A single turn carries every row of the set below to another of its rows. Some are shown first; where does it send the rows asked next?
Fak: [ 13.1   5.8   0.7 -14.0  20.2 -10.7 -16.5   0.0 -11.2 -31.9 -34.2   5.4]
Saguk: [-35.8  60.8 -12.4  -6.5  40.0   9.1 -11.1   3.7  10.1  -1.9 -35.1   7.2]
doref: [-20.5  33.7 -12.2  28.0   2.7  29.9  11.7 -38.2 -21.5 -24.9   8.0  11.4]
lov: [ -7.0  -0.3   2.7  -0.4 -18.1  14.3 -22.1 -19.2 -29.2  19.2 -46.0 -17.1]
Tesa: [-18.7  -1.8   2.7  -4.7 -14.9   9.6 -19.6 -20.2 -25.5  20.3 -54.1 -19.8]
fale: [-14.4  -2.2   7.0  -3.3 -18.4  12.2 -20.6 -16.1 -24.8  20.0 -46.0 -22.3]
Musos: [-18.6  -3.7   4.1  -9.6 -17.2  10.0 -21.9 -12.4 -24.2  23.0 -45.7 -13.2]
gog: [-23.2  36.7 -10.4  21.6  -3.6  26.7   9.5 -47.2 -18.2 -30.2   4.4   2.6]
vuk: [-32.0  59.3  -8.2  -2.7  41.4   6.2 -17.8   7.7   9.0  10.0 -31.4  -4.1]
rit: [-11.8  -7.3   1.5  -2.7 -12.6  17.6 -16.5 -17.2 -21.6  18.8 -48.0 -24.7]
vobi: [-30.4  54.8 -13.2  -4.4  37.3   7.6 -20.9   7.6  20.0   1.0 -28.3  -1.6]
zud: [-25.5  30.0 -14.2  25.9  -4.2  22.4   6.2 -47.2 -21.3 -27.2   4.1  12.6]
kodat: [-16.3  33.7  15.5 -18.9  25.2 -26.8  -1.8 -16.7 -17.7 -26.5  -2.1 -14.5]
kone: [-32.9  55.8 -10.6  -1.2  41.5   9.6 -15.8   8.4  12.6   0.9 -34.3  -0.7]
Pazif: [-19.4  29.8 -12.0  24.2   2.1  26.8   4.6 -46.6 -22.1 -28.3   7.9   9.4]
fov: [-17.4   0.5  13.1   3.3  11.8  -1.4  27.3   6.6 -25.0 -32.0 -17.5  -8.2]
Zis: [-22.5  24.3 -12.6  17.6   3.5  28.1   9.2 -51.0 -26.2 -24.8   5.4  13.0]
Maguv: [-37.6  52.5 -14.4   0.6  42.8   5.6 -15.1   4.6  15.1   3.4 -31.7   3.8]

Maguv goes to zud
Pazif goes to fale
Now find these:
kodat goes to fov
lov goes to vuk
vobi goes to gog
Zis goes to Musos

